[147 134 129 149 136] = z_931
[124 125 153 114 111] = z_961
[160 140  78 123  50] = z_288
[157 122 179 137 123] = z_904
[127 149 127 179  79] = z_82
[150 122 179 138  91] = z_312
[160 140  79 123 112] = z_597
[163  99 131 112 112] = z_922
[130 131  96 185 149] = z_828
[162  99 158 125  80] = z_796
[162  99 158 125  79] = z_679
[137 159 191  85  77] = z_308
rest: [150 122] : [179 138  91]
rest: [140  78] : [123  50]
rest: [160 140  79 123] : [112]
rest: [157 122 179 137] : [123]
rest: [191  85] : [77]
rest: [122 179 138] : [91]
rest: [131  96 185] : [149]

[150 145 178 110  98  97 142] = z_334
[ 95 125 135 119  97 160 181] = z_188
[116 162  94  92 220 172  86] = z_773
[ 95 125 192 132  93 157 164] = z_616
[109 145 178 209  86  97 165] = z_305
[ 90 121 163 117  77 163 190] = z_200
[ 99 113 167 120  94 158 174] = z_776
[ 89  92  85 209  87 119 115] = z_306
rest: [178 209  86  97] : [165]
rest: [119  97 160] : [181]
rest: [145 178 110  98  97] : [142]
rest: [209  87] : [119 115]

[ 90 193 181 145 108] = z_64
[ 97 113 167 143 108] = z_974
[ 97 114 167 143 108] = z_561
[174  96  36 144 108] = z_300
rest: [113 167] : [143 108]
rest: [ 96  36 144] : [108]
rest: [174  96  36] : [144 108]
rest: [ 97 113 167] : [143 108]
rest: [ 97 114 167 143] : [108]
rest: [ 36 144] : [108]

[135 124 158 136 129] = z_420
[122 143 130 122 134] = z_762
[154 194 126 108 123] = z_908
[141 194 125 108 116] = z_468
[154 194 125 108 115] = z_38
[141 194 161 108 116] = z_55
find: [141 194 161 108 116] : z_55
rest: [141 194 161 108] : [116]
rest: [161 108] : [116]
rest: [143 130] : [122 134]

[183 108 123 132 120] = z_517
[ 94 108 141  99 133] = z_410
[ 95 108 138  99 134] = z_834
[117 164  93  76 166] = z_23
[182 108 140 119  88] = z_113
rest: [108 123 132] : [120]
rest: [108 140] : [119  88]
rest: [ 94 108] : [141  99 133]
rest: [182 108] : [140 119  88]

[ 82 143 153  86 183 112 101 150] : z_890
[153 152 153  86 183 112 100 157] : z_542
[ 83 143  67  85 183 112 101 151] : z_409
rest: [152 153  86] : [183 112 100 157]
rest: [ 86 183 112 101] : [150]
rest: [ 82 143] : [153  86 183 112 101 150]
rest: [ 85 183] : [112 101 151]
rest: [153  86 183 112 101] : [150]

[135 122 135 157] = z_348
[135 122 132 154] = z_683
[136 122 132 154] = z_419
[135 123 132 156] = z_380
rest: [136 122] : [132 154]
find: [135 122 132 154] : z_683
find: [136 122 132 154] : z_419
rest: [123 132] : [156]
rest: [135 122 132] : [154]
rest: [136 122 132] : [154]
find: [135 122 135 157] : z_348

